Rows are one point carried round by a steady rotation, each followed by how many ticks it has turned.
The counts run from 0 to 437.
[110  77 165 160 153 147 136 115 129 127 114 133 127 121 125 147 166 114
 111 141 161 103 144 140  76  68 130 147 124 149 165  57 157 108 109  71
 155 120 144 111 136 138 137 177 160 106 106 128 125  94 108 142 155 105
 151 123 175 182 132 108 133 118 120 140 100 129 102 111 140 156 137 151
 138 172 103  79 130 155 171 135  73 109 136 156]  263
[147 136 121 130 125 118  98 102 140 145 163 137  66  96 163 154 131 158
 105 101 111 113 113 105 146 176 141 134 102 101 147 182 118 115 197 150
 140 125  94 127 101 132 167  88 131 148 150 148 147 163 124 110 176 130
 124 150 124 119 118 126 109 165 199 150 145 133 183 124 105  89 121 115
 104 149 150 183 124 136 136 106 150 120  71 128]  196
[128  95 159 127  75  98 116 177 152 144 116 121 155 116 115 121 108 156
  96 151 105  97 105 109 125 138 113 148  93 120  71  96 112 178 157 145
 107 122 146  89 169 144 110 120 177 145  71 112  78 126 127 135 114 101
 153 118 126 113 113  95 141 158 135 112 153 181 157  89 115 157  98 123
 141 146 156 153 149 139 159 150  99 111 144 142]  209
[122 158 104 146 132 166 143 105  95 121 125 164 187 122 151 146 120 129
 125 114  60 119 157 173 106 128 112 117 111 141  90 131 119 131 171 162
 128 130 110 113 112 126 161 121 164  80 108 122  61  96  98 113 152 116
 149 143 134 145 110 133 142 136 187 126 103 153 159 143 132 187 136 142
 108 133 118 139 182 151 139 124 110 176 103 126]  310
[137 159 143 184 162 125 125  79  79 106  99 109  87 168 139 124 105 171
 132  97 106  78 177  91 128 164 178 102 106 106 123 158 155 106 113  96
 151 154 146 102 120 149 130 129 139 154 110 183 140 162 150 117  69 112
  83 131 118  92 134 137 144 133 169 125 115  86 128  87 156 117 162 105
 108 131 124 134 129 143 126 112 136 141  77 139]  75
[105 121 102 141 143 129 139 112 111 147 126 166 157 139 161 171 133 112
  89 125 106 104 155 134 127 157 146  96 106 125 123 105 154 117 171 141
 127 108  76 104 152 169 176 143 160  99  84 102  71  91  75 141 170  94
 138 141 110 164 108 141 149 145 179 114 124 166 156  97 110 154 134 109
  92 173 110 151 138 166 127 115  98 151  91 131]  107
[130 140 101 129 148 146 143 142 125 120 136 179 151  93 156 138 100 123
  97 133 103 117 134 117 153 126 115 150 106  98 100 119 119 150 196 135
 118 158  98 121 113 120 172 135 126  88 103 132  56 128 116 113 140 104
 113 104  94 163  86 126 147 125 149 125 131 167 208 153 150 177 116 140
  83 147 113 167 150 131 145 169 124 154  68 133]  110
[ 99 105 148 116 146 151 154 142 180 106  97 124 106 142 186 134 144 168
 109 111 138 105 132 124 141 146 114 186 128 118 141 105  75 165 121  88
 131 122  91 114 143 156  83 116 133 110 117 146  76 139  91 139 116 105
  65 123 149 172  87 137 152 110 133  91 121 148 152 122 135 122 154  94
 116 155  65 169 101 151 144 157 148 128 111 154]  364
[168 127 156 126 120 132  91 143 126 117  90  93 170 121  94 119 118 101
 134 126  86 129 125 117 123  96 119 153  92 140 118 117 138 126 163 178
 118 129 176 151 115 129 119  67 159  97 131 145 119 162 127 116 158 150
 152 112 116  85 141  91 105 166 104 162 141 112 164 172 132 175  69 158
 166 123 136  86 163 146 215 130 136 126 129 114]  90
[173 141 156 143 160 127 124 107 113 134 107  91 106 149 135 147 101 112
 132 158 111 134 120  69 117 105 126 174  69 109 166  97 140  95 122 128
 135 132 155 174 146 141  83 137 144  97 125 128 181 134 146 125 127 135
 115  79 124  77 149 121 101 115 182 143 126  86 117 164 133 137 110 117
 156  91 110 111 129 175 205 126 154 117  82 143]  83
[102 117 164 122 124 145 126 143 163 117 142 121  80  98 187  96 138 216
  95  79 132  78 114 115 118 165 102 145 130 121 135 157  77 162 145  82
 147 123  96  77 141 136 110  94 145 179 122 150 126 170 115 135  98 107
  92 158 153 157 105 131 119 149 151 125 146 133 143 109 135 112 168 138
 115 169 119 180 113  91 113 128 140 120 134 155]  157
[ 66 120 148 158 154 147 163 135 121  95 101 120 115 147 183 139 133 189
 119  99 134  94 135 120 114 139 148 134 117 119 162  98 100 114 128  77
 139 123 129 101 131 126  94 159 135 150  87 172 134 110 108 140 102 104
 107 141 115 161 121 158 117 139 152 117 136  81 129  95 153 149 183 129
 125 142  88 123  90 114 145 133 154 127  98 173]  160
[148 122  97 158 113 128 154 119 117 126 110 152 120 147 126 191 152 117
 108 164 166 127 124 140 105 117 201 159 148 122 117 118 144 128  83 119
 164 102 107 131 148 149 151 153 166  86 148  94  93  94 112 147 164 122
 137 113 139 177 134 157 180  93 123 176 102 142 111  71 125 117 145  67
 139 158 115 129 166 136 131 126 137 130 126 161]  223
[122 111 118 120 139 128 126 137 155 161 161 141 111 103 179 154 151 136
  83 138 120 142 108 111 147 134 109 158  90 114 158 124 105 146 185 141
 135 117  82 146 136 154 118 105 151  95 140 122 119 123  92 134 201 109
 122 123 145 157  82 125 113 149 198 108 151 165 169 137 102 110 113 122
 107 154 110 196 130 135 158 129 131 115  67 118]  403
[104 103 150 152  89 114 104 138 150 160 107 122 121 127 125 171 154 139
 106 119 118  97  90 165  85 138 133 109  95 159 127 115 115 139 151 144
 136  88 147  98 165 128 111  94 204 122 124 132 142  83  96 159 177 127
 219 153 174 129 134 129 117 172 154 147 136 126 104  71  93 136 129 121
 160 166 146 123 135 108 160 109 134 108 150 160]  301
[105 110 132 126 102  82 130 173 145 121 152  75  86 118 143 131 161 184
 134 115 132 101  96 110 115 173 160 169 123 119 170 128 111 115 108 138
 118  92 101 133 147 153  89 109 175 151 137 103 164 127 118 157 131 134
 129 143 125 123 161 154  97 166 110 199 157 102 106  76 110 104 155  98
 165 122 163 131 116 129 141 107 168 109 169 162]  41
[126 127 149 172 168 200 116  92  94  93  80 137 143 151 141 107 141 133
 108  91  87 113 192 143 126 118 109 119 142 145  87 139 130 136 112 107
 154 150 168 101 110 141 139 102 133  90 133 159  79 158  97 118  81 118
 109 130 147 135 114 117 154 120 118 113  88 132 130 140 166 153 129 140
 119 125  97  95 145 144 136 146  95 144 136 110]  271
[107 130  89 170 176 148 135 109 100 138 130 163 169 132 163 156 111 105
 100 125 100 107 159 130 138 126 146 105 112 112 114  90 146 120 170 137
 137 136  89 107 125 150 156 153 145  82  87 129  57  91  80 128 148  91
 140 136 104 164 105 139 132 141 181 107 130 152 163 121 138 173 145 130
  87 155 121 150 144 158 131 136 118 150  70 128]  108
[138 125 126 149 149 195 112  98 124  89  77 123 133 156 150 102 141 139
 109  91 105 113 179 146 136 108 113 139 146 137  75 160 125 151 120 106
 147 156 164 106  95 135 141  74 119  98 158 178  79 183 115 115  84 141
  94 119 162 133 114 112 151 114 109 110 100 146 154 149 173 150 108 141
 117 151  86 117 149 119 119 158 109 153 126 121]  272
[118 161 112 173 104  71 101 158 104  93 125  95 137 154 111 117 129 162
 137 119 130  99 130 102 111 170 200 120 124 105 114 160 164 107  95 138
 130 140 139 117 123 139 142  84 156 149 116 115 145 148 136 141  59 120
 131 110  83 103 163 133 138 142 101 172 162  91 131  62 149 116 156 114
 142 144 160 110 143 113 120 124 162 145 127 155]  334
[172 129 149 156 120  83 128 113 151 126 101  90  54 166 123 148 121 129
 119 144 181 108 116  62 116 141 190 171 104 113 157 130 132 107 108  97
 142 122 144 117 130 136 122 138 137 143 123 161 162 152 149 135 145 138
  95 108 118 109 140 136 131 125 157 159 133  99 138  92 120  90 132 101
 152 140 124 135 111 153 169 111 159 115  71 139]  80
[169 111 167 163 140 129 101  95  93 138  84  92 100 141 122 132 139 124
 121 154 110 115 127  97  90  95 134 156  95 141 136 112 148  96  94  97
 130 131 192 144 146 129  86 131 169 105 146 141 178 105 149 133 123 138
 156 114 165  81 168 112 103 116 162 160 103  87  86 144 158 121 112 103
 164  95 103  89 121 136 187 134 123 108 111 142]  381
[152 162 110 137 161 146 104 104 108 108 131 133 111 115 163 132 119 140
 124  93  75 130 138 129 159 150 136 140 116  99 149 174 129 108 193 174
 126 137 111 129  86  97 154  85 114 117 146 173 117 170 115 104 160 152
 108 127  91 106 116 137 108 161 175 147 143 109 191 175 131 148 118 141
 116 123 122 155 144 128 139 126 166 162  62 113]  194
[135 140 104 141  68  99 143 143 127 135  99 120 148 170 133 167 135 149
 115 166 132  98 115 127 102 141 172 163 119 127  85 116 122 134  66 119
 140 107 137 127 174 166 109 142 183 117 130  91  99  94 118 146 106  99
 142 119 157 121 150 136 173  84 141 149 115 139  96  58 130 129 134  52
 166 158 132 135 164 137 134 123 140 133 141 156]  424
[179 160 137 141 123 123 117 116 144  88 103 111  68 150 151 123 112 155
 118 130 158 119 107  84 130 146 159 174 112  97 129 168 105 133 125  91
 146 129 156 140  99 115 102 104 120 133 157 184 157 169 150 121 112 117
  71  94 122 104 121 130 119  94 162 142 131 101 156 132 143  90 133 100
 151 143  94 147 117 128 164 147 170 118  40 144]  78
[125 143 126 161 168 111  97 104 107 156 153 150  90  96 161 147 124 144
  97 112 112 110 135  99 126 147 163  86  81 115 163 144 153  95 177 131
 151 120 106 111 109 136 141 109 160 138 116 139 179 121 110 133 175  93
 154 144 118 131 116 128  83 173 216 135 160 112 140  96 111 110 153 135
 115 150 137 168  96 123 137 106 137 116  58 135]  198
[100 112 130 165 115 117 120 136 137 158 114 111 147 136 125 157 166 138
 116 122 101 102 110 162 100 118 147 100 104 170 138  96 116 121 137 158
 138  89 154  87 144 131 104 105 178 104 114 146 135  66  81 157 166 116
 234 169 146 127 146 140 114 160 156 140 131 103  90  75 103 145 125 125
 156 152 131 112 122 119 169  93 129 117 134 155]  302
[161 157 100 134  81  79 121 143 123  97 136 102 139 144  98 131 154 150
 148 133 134 100 147 147 101 169 204 161 159 106  95 166 149 118 102 164
 137 123 120 133 128 139 164  87 175 125 140 102  95 140 146 135 107 152
 130 123 103 121 153 141 169 124  95 207 134 107 124  67 133 144 120 100
 165 131 176 110 192 134 136 120 133 156 156 133]  132
[164 104 173 119  95 140  87 144 148 122 105  91 139 109  87 107 123 101
 126 125  89 130 111 125 125 113 114 154 118 144 121 128 121 129 168 191
 131 128 162 144 118 119 127  46 167 109 146 145 114 172 149 129 160 151
 150 121 131  89 127  95 117 162 111 162 137 138 160 156 111 155  66 158
 166 123 157  99 171 149 192 133 126 124 149 108]  91
[160 178 131 167 153 144 130 105  98  89  98 115  97 165 158 115 100 165
 132 110 124 121 123  90 112 136 151 146 100 105 131 160 117 119 118  99
 146 141 164 142  91 138 103 123 112 138 124 191 157 159 141 108  92 124
  82  98 121  86 141 138 110 103 179 124 123  87 148 148 154 119 147  90
 113 137  92 140 105 132 163 142 173 148  35 145]  77
[141  86 149 115 130 114 101 152 145 144 116 147 110  89 138 137  90 153
  85 134 121 107 135  79 163 141 101 155 101  98  99 116 111 155 190 151
 107 146 102 103 142 126 147 122 150 154  85 101  64 154 137 130 134  99
 127 118 118 141  96 107 127 176 141 128 164 186 180 120 134 162  90 129
 112 135 169 178 150 153 145 146 112 125 116 118]  410
[143 136 123 147 107 184 151 124  81 109  99 161 176 127 130 133 116 166
 112 124  61 103 112 185 109 123 109 130 129 128  67 150 118 128 148 156
 130 149 140 105 134 101 148 105 166  95 130 138  59 118 128 113 107 131
 159 124 148 121 131 136 169 128 144 155  98 146 149 137 139 208 136 126
 132 117 115 139 193 114 126 133 121 171 145 146]  12
[172 102 140 135 134 169 110 110 153 124  83 105 109 148 117 153 174 104
 101 142 139 151 118 133 134 102 131 172 136 159 135 132 109 134 107 134
 158 117 172 144 128 122  99  50 138  70 191 163 128 136 102 144 165 172
 142 114 176 129 137 124 131 106 106 155 105 143 106 152 139 100  87 104
 164 132  91 102 137 121 166 153 151 118 130 119]  182
[174 158 127 122  80 101 130 160 144  97 155  96 102 110 123 130 156 181
 144 127 129 133  63 134 102 146 155 193 132 109 134 176 105  99 104 131
 134 115 125 169 121 121 113  92 162 139 177 125 165 134 158 122 123 151
 110  94 120 111 159 152 116 128 123 200 133  98 132 112 120 116 156 110
 174 116 141 136 160  98 160 115 197 143 129 157]  338
[138 138 112 151  80 138 147 147 140 132 105 119 135 155 143 161 120 180
 116 162 103 110  66 132 111 143 115 193 106 118  87 135  81 146  96 124
 117 112 143 145 182 121  73 124 170 113 153 118  93 107 138 136  97 130
 141  94 161 124 150 153 148  89 146 160 118 140 112 101 133 156 133  59
 167 131 110 141 163 102 141 141 168 132 142 182]  422
[135  81 163 140 161 188 148 125 133 115  76 140 149 124 143 135 156 115
 110 135 119 131 158 141 106  62  86 176 146 146 144  70 105 119 127  89
 149 151 139 133 131 128 119 154 149  85 121 139  76 110 107 129 137 133
 128 118 172 167 121 125 135 112 107 130  83 140 123 166 158 169 120 147
 137 123  90  92 148 152 181 170  89 131 154 142]  265
